[[72 42 26 97]
 [71 40 55 47]
 [73 77 27 86]
 [69 31 67 47]
 [17 31 37 46]
 [35 79 29 64]
 [17 88 65 90]
 [61 81 64 44]
 [17 88 64 88]]
Rows and columns are numbered from 0.
The entry in the top-left corner: 72
Find the entry in row 1 and column 1.
A: 40
Find the entry just right of 77.
A: 27
Find the entry just right of 67.
A: 47
The entry in the bottom-left corner: 17
The top-right entry: 97
The entry at row 1, column 0 -> 71
The entry in row 0 and column 2: 26
The entry in the bottom-right corner -> 88
The entry just left of 26 is 42
The entry at row 2, column 0 is 73
The entry just left of 37 -> 31

Read these off the array that follows. Rows and columns are numbered from 0.
1) Read off the entry at row 1, column 0.
2) Read off the entry at row 0, column 2.
3) Read off the entry just left of 13.
4) Read off the bottom-left entry.
5) Read off the entry at row 0, column 1.
6) Read off the entry just right of the smallest entry.
7) Read off the top-left entry.
8) Read off the entry at row 1, column 2.
[[21 19 39 63 41 37 82 71 56 62]
 [30 26 55 40 95 52 11 74 29 23]
 [ 8 46 22  9 95 38 13 88 86 88]
 [92 19 81 59 20 40 16 86 52 21]]
1) 30
2) 39
3) 38
4) 92
5) 19
6) 46
7) 21
8) 55

-2.8	-9.8	-11.0	8.1	-4.2	-4.5	-6.5	3.9	2.8	-16.2	-8.9	10.2	-3.8
4.2	-8.8	-9.8	10.9	4.7	-9.8	-6.2	4.2	5.2	-12.7	-5.8	7.9	-8.9
-5.3	1.7	15.2	18.1	-4.4	-3.7	-11.0	7.6	1.9	-3.2	-17.2	-7.1	-6.9
-8.5	-2.9	3.7	6.0	-13.5	-6.0	-12.1	-7.9	-0.1	-10.6	-1.8	-5.8	-2.1
-12.5	9.2	9.5	10.0	-7.3	-6.7	-11.6	5.1	-10.0	-4.1	-3.8	-9.6	-5.1
-2.6	-14.2	-13.1	12.9	-2.3	-7.3	-12.6	5.6	-1.6	-14.4	-7.9	1.9	-6.5
-15.1	3.3	7.9	4.8	-15.0	-0.5	-7.6	0.4	-1.7	-5.0	-5.0	-4.5	2.3
-8.7	-10.8	-18.3	13.4	2.7	7.0	-9.5	7.0	11.2	8.1	1.5	8.6	-10.2
2.2	-5.9	-15.8	5.3	-5.6	-6.4	-9.7	2.1	4.5	-13.4	-10.6	9.8	-4.2
6.3	-5.2	-13.6	7.8	-5.6	-9.7	-8.3	6.7	4.9	-17.6	-9.3	9.0	-8.7
1.2	-6.6	-14.1	13.2	-7.9	-9.6	-15.1	3.1	7.5	-18.2	-4.2	8.5	-8.5
-15.0	11.3	15.5	2.4	-10.0	-5.9	-10.5	0.3	-16.7	-2.7	-2.0	-2.5	2.9
The top-left entry -> -2.8
Which number is the entry just left of -0.5?
A: -15.0
Which number is the entry just left of 7.8?
A: -13.6
The entry just left of the smallest entry: -10.8
The 1st entry on the diagonal from the top-right corner -> -3.8
The entry directly above -13.1: 9.5
Which number is the entry just left of the largest entry?
A: 15.2
Which number is the largest entry?
A: 18.1
Which number is the last entry, reading row by row?
A: 2.9
Which number is the largest entry in the first row?
A: 10.2
Which number is the first entry in the row that holds the largest entry?
A: -5.3
The entry directly below -8.8 -> 1.7
The smallest entry in the last column -> -10.2
The top entry of the column that holds the largest entry is 8.1
The entry directly above 4.5 is 11.2
The entry directly above the largest entry: 10.9
The third smallest entry is -17.6
The entry just right of -6.4 is -9.7
Which number is the third entry on the diagonal from the top-right corner?
A: -17.2
The entry just right of -14.1 -> 13.2
Which number is the entry just left of 11.3?
A: -15.0
The fifth entry, reading row by row -> -4.2
The entry directly above -1.6 is -10.0
Which number is the second-last entry, reading row by row?
A: -2.5
The largest entry in the first column: 6.3
The entry directly above -12.1 is -11.0
The second entry on the diagonal from the top-right corner is 7.9
Which number is the last entry of the largest entry's row?
A: -6.9
The entry just left of 8.6 -> 1.5
The entry just right of -14.4 is -7.9

Questions about the grid below. Indices start at 0.
1) Report the entry in row 0 and column 0.
2) Report the entry just left of 0.76.
3) Report the entry in row 1 and column 2.
4) Report the bottom-right entry.
5) Report the entry at row 2, column 0.
6) Report the entry just right of -2.82.
7) Report the bottom-left entry.
8) Report the entry just right of 0.90.
 3.45   4.37   5.36   5.41  -4.18  -2.23   6.12
 0.83   0.04   1.73   0.41  -1.86   1.46   5.55
 5.59   3.19  -1.22   4.45  -2.82  -3.61   5.58
 2.22   1.24   1.02  -0.08  -2.62   1.77   4.15
 2.71   0.76  -0.07  -1.22  -3.44   3.10   3.67
 2.65   0.65  -3.45   0.64  -1.11  -0.35   4.84
 2.86   1.81  -1.74   2.40  -1.61  -1.73   5.72
 4.72   2.50  -0.88   2.72  -2.85  -1.18   5.33
 0.90  -0.24   0.14   0.66  -0.89   0.09   5.83
 0.62  -3.06   0.23   0.87   3.35  -0.13   6.63
 1.68   0.21   0.05  -1.43  -2.19   2.40   2.74
 1.11  -0.47  -0.09   0.16  -1.33   0.87   5.58
1) 3.45
2) 2.71
3) 1.73
4) 5.58
5) 5.59
6) -3.61
7) 1.11
8) -0.24
